Rotation paths and how fast each direction turns (deg/step)
Each turn is a multiple of 5 degrees from 10 to 175, or 0.
Each row of a path follows its step; steps can be skipped.
path 1
step 0: [  0 -16   3   7  -5   2 -10   5 -30 -34  14 -12  37 -13 -15  -3  -3 -14
   4  11 -12  15 -32  -2  10  19 -18 -20  26 -21   6   2  38 -15  11  -1
  22  22 -21  21  -6 -28 -29  -2 -10  -6 -40  12  -9]
step 2: [  4   7  -4 -24   8 -11  -4  -1 -18  33  -7  -3  27 -13  13 -11  11 -16
  -1 -17  16   5 -26   6 -16  -8  37 -42   8   8  -9  22  -3  23  -5   2
 -14  -1 -64   3 -24   8   7  -5   1  -6 -27  18  13]
step 3: [ 17 -25  13   1  -3  15  37 -20   7  -4  -8 -34  30  -2  33 -13  -4   6
 -13   7  25  -7 -36 -12 -17  14 -12   2   1  12 -11  -8  -5  14  29 -17
   0  -7  -4   9  45  18 -17  -2 -31   2 -20  -1 -16]
step 4: [-34 -14   6 -16   0  10 -14   2 -16   0  12   0 -30  13  -7  -3  18 -31
 -22 -13 -26  12 -44 -15  -2  30   2   4  10  18  19 -22  33  -8  -8 -12
 -10   8 -29   9  14   2  -2 -35   5  19 -27  12 -16]
step 6: [ 19 -12 -28  -1 -20   1   2 -15 -11   0 -19  31  24 -16   2 -39   7 -45
 -25  -5   3  31 -28   6 -14  -1  11 -30 -13 -15   8  17   6 -10  20   4
 -30  11   4  -3   5  -2  -7  -2 -11  11   4  43  -2]
step 9: [ -7  13  -2  -7 -14  17  16   0 -24 -33 -19   3  10  12  16 -28  50  -1
 -26  23  10  12  -3   0  16  14   4   4 -18  -1  16 -11 -19  -8  25 -13
  -4  -9  15  44   7 -33  18  -2 -13  -6 -11 -30 -11]
step 10: [ -8   7 -22  -5   4  37  20  23  14   9   3  13 -35   3  -2 -11   0 -33
 -33   3 -15  26  -6 -11 -14   2 -17 -19 -28  18  -9  35  -9 -15 -10   0
  -6  24  15  21  -2  14  33 -19   7   3   9  29  16]
step 12: [ 13  -2  -9   1   8   2  17  -5 -17 -39  44  -9  -6 -19  -4 -15  -6  20
   9 -17 -11  50 -16  -5 -19  -1  -3   7  -3 -16  13  19   1   7  37   7
  -3  24  26  -1  24 -36   0 -20 -22   3   1   6  22]
step 14: [ 19  14  -4 -13  10  13  44  21   6  11  21 -10  15 -29   2   8 -17   7
 -16  26  23   7   8 -16 -17   0  -9 -33 -18  20  -3  50   5   1  12   1
   5 -12  -8  31 -18   5   7 -19  -8  -4 -33 -18  17]
step 15: [ -3   1   0 -17  13  44   2 -10 -19 -26 -14  12   6   4  30  -3  -4 -18
   8 -25  -9  -2  -9  -9 -34  -3 -35  -9 -22 -20  -6 -14   4  20  -7   1
  26   2  12  34  10 -19 -17  -7 -13  17 -48   7 -18]
step 17: [ -7  11  15  16   4   6  -7   3 -22  -9   8 -16  27 -55  -8 -27   6  23
  -3 -33  15 -16 -30  33  14   5  -8 -37   3 -31   7  21  15  -1  -3 -17
 -13   9  -5  14 -15  10 -10   8   3  -4 -27  11  -8]
[  7  -8  -5 -10 -13  10   8   1   2  -2   2   2   1  -9  -4  11  -2   0
   3  -2   0  -9  -2  -4   6   7  -4  -2   2   6 -10   1  13 -10  -5   0
   7   6   0  -2   2   6  -1   0   0   5   1  -3  -4]	100
[ -4  13  -1   3   3   8 -11   4  13  -9   7   2   3   8  -9   2   5  -1
  -2  -2   0  -8  -1  -4  -3  -3   0  -5   2   8   1   0  10   5   6   3
  -6   1  -5   6   7  10   4   1   5   0   9   0  -1]	120
[-13  -1  -1   0 -15  13   2   4  -4   3   2   6   1  -5  -4   5   5  -3
  -2  -2   3   8   8   8 -10  -2  -2   8   0  -2   1   5  -5   3   7   3
   3  -6   7   2   0  -2   1  -7   2  -4  11  -6   6]	20
[ 1  8  2  0 10  1  9 -7  2  2  3  7  4 -1 -6 -2  7 15  3 -2  1 10  6 -3
 -7  4 -3  1 -8 -4  0 -5  8 -9 -8  3 12 -4  0  6  1 -1  5  5  5 -3  1  7
  4]	20
[-1 -2  8  5  7  9 -1  3 -8  1  7  1 -6  3  4 12  1  9 -5  4 -8  1 -6  3
  0 -3 15  1  5  0 -7 -7  3 -5 12  7  1  1  8 -1  0 -1 -8  2  1 -1 -4  6
 -7]	90
[  4   1  -3   1  -4   2   1  -5  11   2  -2 -11   2   6   9   0  -2   8
   8   5  -5   3   3  13   7  -6  -5   0  -4   7  -5   1   4  -5   6  -1
  -3 -11   2  -2   5  -6   9 -11   1  -5  -1   1 -10]	170
[  6  -3  -1  -1   4  -5  -7   9  -5  -6  -5   9  -1   3  -3   8 -11 -10
  -4   0   2  -3   5   8   6   2  -4   0  -3  -6   0   0   3   0   4  -7
  11  -1   2   9   3  -3   5  -4   2  -9   4  17  -1]	70
[  4   3  -3   1   6   0   0  -6  -1   4  14   3  -2  -4   1  -6 -15  -7
  -7  -2   4   2   3 -10  -2   7   3   5   0   5  -8  -1  -2  -5   0   2
  -5  -4   0  -1   1  -3   2  -2  -5 -16   9  -9  -9]	175
